Rotation paths and how fast each direction turns (deg/step)
Each turn is a multiple of 5 degrees from 10 to 175, or 0.
Each row of a path follows its step; steps can be skipped.
path 1
step 4: 22  17  -1  21  26  1  11  -6  -11  28  -20  -16  8  14  -22  -23  35  3  7  -9  2  1  -7  16  17  11  9  -1  31  -17  5  -2  -1  -15  -16  -14  11  13  -17  -1  -5  -16
step 5: -24  38  5  -9  -20  0  -20  -5  12  0  0  -13  -4  6  11  38  11  11  3  -6  24  1  23  -16  -1  5  -1  6  13  -6  -2  22  -3  12  3  -1  -18  -18  -27  -14  30  6
step 12: 0  21  13  20  1  5  -16  8  -15  5  22  -9  0  -21  -2  -4  -4  -14  13  -1  15  7  13  15  13  6  28  13  -7  -18  -17  14  1  -4  -13  -28  28  46  -8  5  -4  11
step 13: 8  3  -3  7  4  4  10  -13  -14  -16  -37  -30  -16  16  14  8  45  10  2  -11  21  2  16  -21  -2  -11  0  -10  -8  7  1  0  3  10  -28  9  7  -16  -9  25  13  -1
step 14: -30  -13  1  -1  -24  -12  8  4  -2  4  -2  18  11  32  -21  -9  -12  11  5  1  8  -22  17  -9  -9  12  2  -5  16  -15  30  -10  -25  -11  18  -4  -17  -15  7  -11  33  9
step 18: -13  30  -11  -21  8  -9  13  25  -17  2  4  10  28  8  -6  10  8  -23  -23  -14  21  28  21  -2  8  11  -21  -10  -14  2  14  7  -18  -4  2  -16  5  3  6  17  -18  18
step 19: 8  8  -20  9  -3  18  9  6  -6  -16  2  6  -9  13  -19  0  20  4  -1  -11  -8  -22  -6  3  -20  -30  -8  7  -10  -18  10  34  27  -14  -22  15  -13  25  15  -22  17  7
step 20: 15  -11  6  20  4  -23  -5  21  16  14  -10  -27  -31  -15  -14  -27  -22  3  27  7  5  -10  20  -5  0  19  4  14  19  -8  -4  -4  -14  16  -17  -9  -6  9  -23  -6  15  11
0  -2  1  -13  0  -7  -13  -3  6  -4  -7  -2  1  1  1  -2  1  4  7  -4  4  -4  -4  4  0  0  -1  -3  -3  4  -4  2  -7  3  0  5  7  3  -3  7  7  5 -> 95
-2  6  0  4  7  -1  -1  -3  -1  1  -4  10  -2  5  7  1  -5  -7  -5  3  2  2  -1  -3  -7  -13  2  9  3  0  2  -1  -3  5  -2  11  0  0  -2  -2  10  -3 -> 130
0  -2  0  1  1  5  -1  -4  -10  -1  1  -5  7  0  2  -1  4  5  1  -5  -10  -3  -8  5  -5  1  -8  11  -9  -7  0  -2  -1  3  -5  1  1  -7  -9  0  0  -3 -> 170
-1  6  2  3  -4  0  0  1  2  -3  -10  -3  1  11  -7  8  -2  -5  -8  -7  0  -1  -4  -1  2  4  3  -2  4  -10  3  4  3  -5  4  2  8  -8  0  9  -2  -1 -> 80
-5  7  8  -5  -6  -1  -4  -5  1  4  14  1  -6  8  -1  3  3  0  0  5  -4  -4  -3  0  1  1  -1  5  -5  -1  0  -1  2  -7  -1  -6  4  2  9  -2  10  -2 -> 155
10  4  2  4  1  -1  -3  -5  5  4  6  2  10  -4  8  4  7  -1  -12  2  9  -7  -3  4  0  3  0  -1  -1  -3  -3  10  -4  5  5  -4  -2  -1  -1  -1  -1  -1 -> 60
-10  -1  0  6  -1  6  -4  -3  8  -6  5  -3  1  -5  3  4  2  -7  0  -1  -3  -2  5  0  -4  -5  3  -1  -9  0  -2  9  2  -5  -9  8  3  4  1  2  -8  6 -> 110
path 2
step 2: 7  1  -15  12  -33  7  0  -18  7  -6  10  24  -26  -3  32  1  11  -35  17  13  2  -15  -11  1  -22  -7  1  3  -3  19  3  -2  -7  18  -25  -2  -3  15  5  0  13  2
step 4: -7  -3  -22  -4  -7  -19  -2  -15  -3  0  16  -12  -4  -3  31  -17  -3  -6  -10  19  5  -35  18  -16  8  -13  -12  17  3  15  21  0  -3  -1  -15  -20  13  -19  -19  -15  17  17
step 5: -7  9  -20  -8  -18  -4  13  -14  9  -7  13  -1  -2  -15  -33  -16  -12  -7  13  -7  21  -7  3  -1  -11  13  9  17  25  23  -1  -16  11  15  -22  -3  19  14  16  -31  11  -17
step 6: -5  15  -18  -25  22  -15  3  -10  -26  15  -4  -6  7  -3  -7  -7  -9  19  11  -1  20  -19  30  -9  30  11  -13  -16  9  -7  2  -17  17  15  1  5  -2  -15  0  -17  6  26
step 10: 3  5  -11  30  1  11  2  -22  14  4  6  -39  -10  3  3  1  13  -11  3  -13  23  8  9  27  -12  0  3  7  -22  26  -6  21  -1  -7  -7  -18  -12  22  -9  16  6  -20
step 11: 20  5  -5  5  27  10  12  12  -16  -2  -13  -15  -22  -7  -32  7  15  23  10  12  -6  20  0  14  -10  14  13  4  23  9  -8  -2  4  13  -8  2  -27  -10  -31  15  13  1
step 12: 2  7  -4  13  4  -22  -4  -12  -2  -16  -13  -25  -9  10  11  -35  -1  -22  5  -19  -3  0  11  -8  0  5  -12  18  -3  -4  1  10  -9  -9  11  -2  -27  -14  -30  39  2  11
step 20: 5  11  -6  3  7  -12  20  -27  1  7  3  33  -7  -23  16  -5  -15  -40  10  -21  -6  -17  -3  17  1  17  -8  -20  -1  -7  -1  0  -22  3  21  -19  4  -18  -6  7  6  5
-1  -3  -4  -5  -3  -4  5  1  3  -7  -1  10  -1  -6  -8  6  -2  -6  0  3  2  6  -3  10  0  0  8  -1  3  -1  -3  3  3  14  -5  3  2  2  -5  4  3  5 -> 125
-7  -5  1  6  -2  -4  -8  14  0  -6  -1  0  -7  4  6  -2  -5  -3  0  5  -3  3  3  -5  -6  10  0  -4  -4  -1  -1  -1  -1  8  3  -2  -3  2  0  -7  6  -1 -> 25
5  3  1  -6  0  2  5  1  -4  -4  -1  7  -6  -1  0  3  -4  -5  1  -8  -1  -2  -2  -11  9  2  -4  -8  -8  -3  2  -6  -4  3  5  4  -2  9  8  7  -3  0 -> 55
5  -4  -1  -3  0  2  1  6  1  5  -10  -5  0  -3  0  4  1  10  5  1  -1  -10  -6  3  2  4  7  4  3  2  -1  -4  6  4  11  12  -3  0  3  -2  5  -2 -> 135
2  0  7  0  -1  -5  4  -1  -3  2  2  10  3  -5  9  -6  2  -4  -7  -4  0  -8  -2  4  2  -2  2  -6  2  3  -2  -9  5  -1  -7  1  -2  1  -2  -14  5  -3 -> 20
path 3
step 2: -15  6  -7  -1  5  -16  -15  11  4  2  14  -7  -7  -11  30  21  25  9  14  -5  9  9  -31  5  25  16  -22  -8  -10  11  17  0  -3  -10  -19  -10  25  20  -3  6  -16  8
step 9: -9  5  18  23  6  -5  -2  12  -2  8  14  -38  1  -8  16  -6  34  12  4  -2  32  10  5  12  -17  -4  0  8  5  2  27  4  -6  -1  -6  2  11  2  21  16  -20  -22
step 10: -5  -9  -8  -7  3  -4  -2  -16  -22  -3  -3  2  -14  -6  4  27  3  0  6  -9  -4  8  -1  -19  3  -12  -15  -40  -24  -8  22  -10  -13  -4  18  -16  25  9  23  26  8  6
step 13: -10  -9  9  10  -22  -13  -8  1  28  -12  -10  4  -16  10  16  38  2  8  19  19  -7  -4  -7  8  -5  14  9  -19  -14  -25  -7  0  -9  -19  -27  4  -14  10  19  7  -6  6
step 14: -13  11  24  -7  17  -7  -10  -22  -4  4  13  -5  -16  -5  16  11  -14  -6  20  5  -5  -9  -39  5  -5  -4  13  -15  25  6  0  -19  14  6  14  -8  5  8  -12  -32  -19  -1
step 15: -4  1  -9  -18  19  7  1  -15  -3  1  -18  -20  12  -20  17  -3  -5  21  -8  6  -22  -19  5  29  -1  -27  5  7  -22  5  -10  22  25  13  -1  -8  -4  20  11  -6  15  -20
step 17: -23  16  1  6  -14  2  -10  -12  -7  -6  -5  -31  -40  -6  7  13  -6  -24  -18  -15  16  0  10  -8  -19  -2  -9  -17  3  3  11  5  -19  12  23  -12  -2  6  0  10  -19  -16
step 21: 18  -14  14  -12  4  -10  -21  -10  -17  -7  19  -12  5  -6  13  29  1  12  10  12  12  3  -6  -4  -9  -11  1  -21  34  -34  13  3  8  -15  -5  10  5  27  17  -7  -5  6
1  -4  -2  6  -7  2  -9  7  0  0  10  -3  -3  3  6  2  -4  -2  6  0  1  5  4  1  -5  6  0  8  3  1  -9  -3  -1  -1  0  -4  1  6  2  11  3  -9 -> 95
-2  5  8  -2  -4  11  -4  1  -3  -6  -9  -1  -2  -4  -5  -4  -4  -2  2  7  2  2  -1  10  2  -7  6  -2  -2  5  -1  -2  -4  3  1  3  0  -2  -8  4  1  -11 -> 40
5  4  -7  -4  8  3  3  3  0  9  -3  11  5  -5  -7  1  -7  1  3  -2  -5  5  0  7  -1  4  0  6  -7  5  -2  -2  5  5  4  -5  4  10  0  -1  -3  0 -> 90
9  -3  -1  3  5  3  -1  0  3  -10  -3  1  -10  0  5  0  3  5  0  5  -13  0  -6  4  -4  3  2  2  5  -3  -7  2  1  7  1  -5  -5  -4  1  -9  -1  0 -> 40
5  6  3  4  -1  2  2  -3  9  4  1  -7  -1  6  -6  -5  5  4  8  2  -7  1  -2  0  11  1  1  2  7  0  6  -2  3  -9  12  2  0  4  0  4  -2  -1 -> 160
7  -7  -1  -1  -1  2  -1  -3  1  9  1  -6  6  -8  1  -2  3  7  -4  6  3  4  12  1  2  -8  3  3  5  -9  3  1  3  1  -6  -8  2  0  -2  -6  -4  -8 -> 120
path 4
step 1: 25  -47  -20  10  28  -5  -4  6  -5  -1  1  -19  -1  -18  9  1  29  -4  0  20  6  -13  21  -5  -9  1  -1  13  -2  2  -4  15  38  -7  29  -25  4  13  -16  2  1  16
step 2: 2  -26  8  8  4  6  6  0  40  -6  25  -20  -16  -19  -15  4  7  -5  -6  17  9  22  31  -12  18  47  6  -11  13  22  -3  14  -8  3  9  2  15  11  17  1  -12  -10
step 5: 3  -16  8  -8  -13  50  -25  -8  8  -12  -19  -18  21  7  -10  11  15  9  13  12  1  14  -7  -2  5  7  -15  3  -1  -1  13  25  40  4  -5  -32  -3  12  -23  9  -3  19
step 11: -14  5  4  12  -22  26  24  -14  -15  -26  33  -2  -4  21  28  0  17  -8  -6  -34  11  -11  -8  -16  24  7  5  3  9  32  -18  -10  -4  -3  2  -20  6  17  -7  7  21  5
step 12: 22  -11  -15  11  -5  -10  -10  -6  7  -22  18  -6  -14  1  0  6  22  8  -17  7  19  7  -19  -17  -7  -28  33  -7  -10  4  -1  -14  8  -10  15  -44  -5  -11  -13  5  11  41
step 14: 6  -18  26  13  -14  -8  -15  -8  21  -2  4  -33  -6  -14  19  24  25  -7  6  13  -10  -27  11  12  -4  21  -3  -10  13  14  -20  35  -22  -4  14  2  21  17  13  -19  -12  -5
step 15: -10  -26  24  35  -7  9  5  -20  -10  1  30  8  -3  -14  3  21  -20  12  -20  -25  -10  -25  29  -22  -7  19  8  -10  4  16  -8  7  -10  2  3  -21  -19  -10  -14  10  -12  -7
step 19: -26  2  20  -18  -1  -8  19  -13  18  14  -7  -6  -23  2  6  23  23  0  -13  2  -17  -13  5  -39  20  29  17  -8  -9  26  14  13  -4  14  20  -23  -13  -16  -1  10  -7  17
2  9  5  -4  0  -2  -4  -4  3  -5  -3  4  -1  -6  1  -6  -5  -9  -3  -3  4  -3  5  -4  2  0  -7  -8  1  -2  -4  3  -4  -1  4  3  14  3  -10  3  -3  2 -> 95
-1  -7  -1  2  -10  -2  -10  0  1  -8  -3  3  -1  -3  -2  -2  -2  3  -3  -13  2  10  4  -5  -3  7  4  -3  5  -2  8  1  2  3  -1  -6  1  -3  7  3  0  2 -> 110
-8  -1  7  1  2  -3  0  -5  -5  1  -4  15  -4  -6  8  1  8  7  -2  -8  -1  -4  -2  -3  1  -1  0  1  -6  5  -3  0  -6  -7  -4  0  -5  4  0  -2  3  4 -> 95
-2  -6  -1  7  -4  -2  -4  6  2  2  -4  4  -5  8  3  -4  8  -6  3  1  0  2  -4  1  3  -7  -4  -7  -1  8  8  3  -3  4  7  1  -2  -7  -10  -3  -6  -4 -> 55
0  2  -11  -4  -4  5  -3  4  -1  1  -7  3  -1  -4  9  6  -3  -2  -1  5  -5  -1  1  8  -4  8  -7  1  5  9  -1  1  4  -11  3  -3  0  -2  3  5  -8  2 -> 85
-1  10  6  -5  -3  12  4  -3  2  2  -5  5  -1  1  0  -2  10  -2  2  6  0  6  5  4  7  2  2  1  2  3  5  4  -3  10  -3  -5  3  4  7  5  1  -5 -> 130
path 5
step 2: 32  -2  7  -21  -19  -2  6  26  2  -12  -6  0  14  -7  14  41  14  17  -14  3  0  31  11  -14  -13  2  -13  -27  12  -16  3  22  9  -29  5  -13  -2  -16  -16  5  -6  0
step 4: 35  17  -2  -20  -2  -19  24  23  -9  -10  24  6  16  -2  0  10  -15  -11  14  -11  5  20  0  -16  -9  10  6  17  17  3  14  -8  26  -31  -3  -30  -4  25  -4  -1  1  -13
step 6: 15  4  -8  3  9  -20  23  -30  1  -2  32  1  17  19  -22  -12  -9  19  16  4  20  26  11  16  29  3  -16  12  8  12  -13  -11  29  -15  1  -8  -22  13  -4  -1  -11  4
step 9: 13  -25  17  -8  7  -1  -9  15  -3  -12  12  -11  -2  -1  -16  20  -6  -12  -17  15  11  39  27  -16  17  1  4  1  8  -15  -3  26  20  -16  -5  -29  1  15  -35  1  -12  -8
step 14: 34  -21  16  23  3  -29  19  8  2  -3  46  2  -2  12  -28  9  -24  9  5  9  18  4  -3  5  -5  0  2  -2  17  6  -3  10  19  -31  -7  -14  -4  -1  -6  4  8  18
step 17: 17  -4  -10  -21  11  -35  6  4  -3  -19  -5  -12  7  8  10  36  11  -8  -16  14  7  17  7  1  -4  -5  3  17  3  12  23  7  29  -9  -2  -35  11  24  -21  -7  16  -20
step 18: 19  -9  -29  -32  0  5  10  -8  40  23  4  6  5  -18  10  14  20  19  -8  14  4  12  -7  0  26  -24  -4  9  4  -6  -11  -2  -4  -23  29  -10  -1  3  -8  11  -21  -14
step 20: 22  -20  3  -25  -2  -6  25  24  11  16  -2  16  11  -21  10  -1  8  28  2  -1  14  18  -9  1  -10  -10  -11  9  -4  10  -14  16  9  -31  -36  12  14  3  -11  22  8  -22
-6  -12  2  -3  -3  11  3  -2  0  -6  2  -3  -1  -8  -1  -1  8  -9  -1  3  0  4  -3  5  0  0  -2  0  -10  -4  -6  0  0  -4  -9  3  3  -1  -4  -4  -4  -5 -> 35
-4  -13  -2  0  5  -3  -4  9  9  10  -2  5  -6  -4  -2  -7  -7  1  1  5  7  -2  2  -5  3  -2  7  2  -1  -1  -3  3  -6  5  0  0  6  1  -5  3  0  -1 -> 170
8  3  6  1  10  2  -12  0  -1  -2  -5  -2  -1  -5  -1  1  2  1  3  -12  3  0  -5  -4  -4  2  8  11  0  0  -2  0  4  0  -6  6  -2  1  3  1  -5  -9 -> 90
-5  -4  0  6  -4  -7  -7  -1  -2  -4  0  -7  -1  -2  1  12  0  -1  2  3  11  -9  -3  8  -3  -5  2  1  1  8  8  1  -4  2  0  7  -1  2  -6  -5  4  3 -> 155
-2  0  -1  1  4  8  -5  1  -3  -2  -4  -4  2  -1  3  2  2  4  7  1  9  9  16  -2  6  0  -3  -5  1  -4  -1  -2  -3  3  3  5  -10  -4  -3  1  -8  6 -> 110
-2  1  7  -11  3  4  -2  0  -2  5  -2  -1  -1  7  4  -7  4  10  0  2  -5  -1  -8  6  8  -7  6  -2  -5  6  5  -4  -4  -3  -1  4  -7  2  -5  6  3  0 -> 145
